One vector is turned by the same rotation once a tick. Each row is the vector after some number of ticks, and that number follows the row.
The counts run from 0 to 115.
[ 16   3  15 -20   5  10   1  18  11 -12   9 -18  -2   5 -11 -37   8  18
 -26   7 -25   1   2   3 -16  -1 -13   8  -8  -2  -3   1 -11]	0
[  5  -7  20  -6  -5  -9 -10  16   5 -22  -4   0   4  -7 -12 -31   5  11
 -18   9 -19 -18  -6  -3 -25  14 -12  -1  -1   7  17   4 -21]	3
[ -5   3  10 -12 -16   6   1  20   7   1  -5   1 -16  -4  -1 -19 -35   9
  -2  16  -1 -18 -15  34  -2  -6  -5   9 -12   3  -8  19 -21]	89
[-10 -19  14  -6  -8 -15   7  12   5 -15 -28  -4 -23   3  -8   0  32  -5
   4   7 -18  -5  -6  11 -18  16 -23   2  21   2   0  -7  -9]	113
[ -2  -9  14  -6  17  -5  11   4  -1 -26 -19 -11   4  -8  -8 -16  35  -4
 -19   5 -20  -8  -2   6 -13   8 -19  -1  13  -7  -1 -28  -9]	110
[ 13  10   1  -3  19  -6   2  17   0  16  15  -9  14   9 -10  -4  -8   2
 -30   8  -6  20  19  13 -18  26   4   5  -4  10  30  -1  -7]	50
[-13 -17 -13  -3  19  10  42  18 -15  15  -9  15  -4  -7  -4  23  20   6
  -1   0  -6   7 -16   3  10   8   4 -10   4   2   8  -3 -16]	67
[ 33 -17  28  -9   8   4  22  10  -4  -2   7   2   2  10 -24  -2  -7  -6
  -8   1  -9  -7  11  25   8  24  22   0   5  -2  -1  -6 -13]	100
[-15 -21   4  -3 -11 -10  18  18   3   0 -32 -13 -21   7 -12   1  30  12
   2   1 -20  -3  -5   9  -4  15 -22   0   3  -7  -9   4  -9]	115
[-19  -3 -11 -10  17   7  17  19 -10   1 -15  15  -3 -14  -8  23   5  -9
   3  28  -6   4 -17  15 -21  -4   8  14  17  12  11 -16 -16]	63
[ 13  14  -3 -24  24  22  32   8  15  22  -5  13 -24   9   3  -9   9   9
  -6   2   6  17  -4   4   5 -13  -9 -15   5   1  -7  -8   0]	74
[ -4 -11  16  -4  14  -9   9   6   3 -22 -23  -8  -6  -5  -7  -9  34  -9
 -12   3 -17 -11  -5   6 -22  12 -17   4  19  -2   2 -23  -7]	111
[-18  -2   5   9   6   0  10  14   3   5  -4   4 -22   3  26   7  18  -4
  -4  -7  -5  -8  -5  21 -20  29 -18  13 -26   4   7  20  12]	37
[-15   3  -5 -14   0  -6  11   2  -6   5 -36   9   6   9 -28  -7 -13  12
   3   9 -12 -21  -1  19 -23  19  16  10  -2  -2 -21  -7  -3]	13
[ -3   4  -2  -8  11  -3  14  13  -9 -11   9  21   4 -15  -8 -20 -26  -4
 -15   2 -15 -31  -8  24  -1   8  16   4 -18  -6  -3   7 -26]	93
[ -7   4  -7 -10   9   2  15  17  -9  -3   7   9   3 -11  -8 -24 -28   6
 -15   4 -18 -26 -10  25   1   0  10  10 -23  -9  -7  13 -25]	92
[ -8   6  15   8   7   0  12  18  -2   5 -16 -19   7 -18 -20  17 -12   2
  -8  37  11  13   3  17  -5 -12   0  -8  -5   5  16 -22 -19]	58
[  7  -6  16  13   2   1  -9  19   5   9  -3  -8  27  -3 -15   5  -6   9
 -20  18   6  17  -7  12  -8  28   2  -7  -1  25  31   1  -5]	53
[-16   5  10   9   5   4  11 -13  24 -16  -9   5   4  -4  -4  -8  25   0
   4  29  -7  10 -21  20 -10  -2 -29 -11 -15  -1  -4  -1  25]	29
[-21   1  -9  -7  22  12  15  18  -9   1 -22   4   7 -17  -4  19   4  -6
  -2  26  -4   0 -17  14 -20  -3   8  14   9  12   9 -23 -12]	62
[  1 -16  12  -2   4 -10  18 -25  15   0  -8  18  -1  19 -15   6  20  -1
   3  10   5  19   8  30  -1  30  -3 -14  18   1  -4 -13   6]	22
[ -2  -2  17  -7  -6   4  -2  19  13   6 -10   0 -22  -4   5 -20 -31   3
  -4  13   6 -20 -17  32  -6  -5  -5  10  -7   8  -3  17 -19]	88
[ -8   2  -1 -12 -15   9   8  21   1  -2   1   0  -6  -5  -4 -20 -34  14
  -6  15 -10 -15 -13  33   4  -5  -2  11 -17  -3 -12  17 -21]	90
[  6  17  -5  -9  12  -1  -1  16  -1  15  19  -3  12  11  -7  -2  -9   4
 -33   7  -4  26  20  14 -21  28   1   7  -7   8  20  -3  -7]	49
[ -6   3  17  14  11  -2   8  15   4  11 -15 -17   8 -15 -28  16 -14  -1
 -11  26  15  18  -2  14 -13 -11   0  -3  -6   3  12 -18 -19]	57
[ 16  16  -5 -26  28  18  30   8  17  16  -3  16 -24   9   3 -17   8   5
  -6   9  -4  12  -5   5   4 -14  -5 -18   7   5   5  -5   4]	75
[-19   3   2  -3  17  13  13  20 -11  -1 -21 -13  17 -21  -1  12   0   7
  -8  35   2   1  -8  17  -3  -5   5   1  -2   7  11 -33 -11]	60
[ -8 -15  23  -5 -11 -20  13  14  -8   1 -30 -18 -12   0 -14  -6 -11  14
  -1   7  -3 -24  15  13  -9  17   4  -4  -5  -5   2  -8 -24]	9
[  4 -14  10   2  14  -2  24 -17  20   7 -10  -6   1  22 -14  -1  24   5
   2  13  -2  25   6  33  10  15  -9  -6   8  -7 -10  -7  16]	24
[  3   5   4 -21   6  27  29   9   9  17 -10  25 -20   9   5  11  15  11
   0  -3  18  18 -14   9   7   0  -5 -23   6   6 -14 -13  -2]	72
[ -5  -1  16  18  11  -2   1  14   6  18 -13 -17  13 -11 -31  13 -12   3
 -18  17  18  21 -10  15 -16  -3  -1   0  -5   8   8 -13 -19]	56
[ 16   1  15 -14  12   2  -1  18   9 -13   6 -17   1  -2 -13 -40   7  12
 -26   6 -28 -11   1   0 -22   3  -9   7  -7  -1   8   2 -15]	1
[  0 -14  15   2   3   0   5  13  12   3   0  -8 -18  -8  21 -29  -8  18
 -21   0  13  -5 -10  22  16   0 -26 -13  -3   1  19   8 -23]	84
[-20   4  -4  -4  24  14  14  19 -10   1 -22  -5  14 -21   0  15   3   1
  -6  30   0  -3 -11  17 -12  -4   6   9   5  11   6 -32 -10]	61
[ -6   4  17  10  12  -1  13 -15  25 -14 -12   6   2  -2  -7 -11  22  -3
   9  32  -8   7 -14  19  -4  -2 -20 -17 -11   3   0   2  27]	28
[ -2 -12  10   0  10 -16  17 -27  12  -3  -9  25   2  15 -15   3  18  -7
   0   4   6   8   9  25  -8  30   4 -15  17  -1   1 -15   4]	21
[ 16  17  -3 -25  24  17  24   8  18   7   0  19 -20   4   7 -26   7   8
  -5  15  -6   6  -9   3   7 -11 -10 -22   9   9  15   2   6]	76
[ -9 -19  18   2  -7 -18   4  13  -4   0 -20 -17  -8  -2 -21 -12  -5  16
 -18 -10  -1 -14   6   9 -23  15 -12   8  -6  -9  -3  -5 -35]	7
[  2  -5   8 -13  -7   0   8   9 -13 -20  15  33   8  -7  -4  -7 -18  -5
 -14   0  -5 -21  -7  26  -3  24  15   0  -6   1  -1  -1 -29]	95
[ -9 -17  22  -1  -7 -21  10  13  -6   2 -26 -19 -13  -1 -20 -10  -9  13
 -10  -3   0 -21  12  10 -16  14  -2   2  -5 -10   1  -3 -29]	8
[  9   9   0 -24  16  28  32   6  12  22  -6  18 -19  12   5   1  13  11
  -4  -2  12  20  -9   9   8  -6  -7 -16   4   4 -13  -8   0]	73
[  1  -9  10 -14 -11   4   7   6 -12 -17  17  30  11  -2  -6  -1 -13  -1
 -16  -6  -2 -12  -5  30  -1  28  12   5  -2  -1  -9  -6 -28]	96
[-10 -21  18   3 -15 -14  -2  14  -2  -6 -15 -14  -1  -2 -18 -14   1  21
 -21 -10  -2  -9  -4   8 -24  17 -16   9  -4  -6  -5  -3 -33]	6
[-13  -6 -13  -7  12 -15  29 -19  -6  -5  -8  21  23   6 -22  -6  12   8
  -9   0 -14  -2  10  16   2  30   9 -14   3 -13  -4 -15  -2]	18
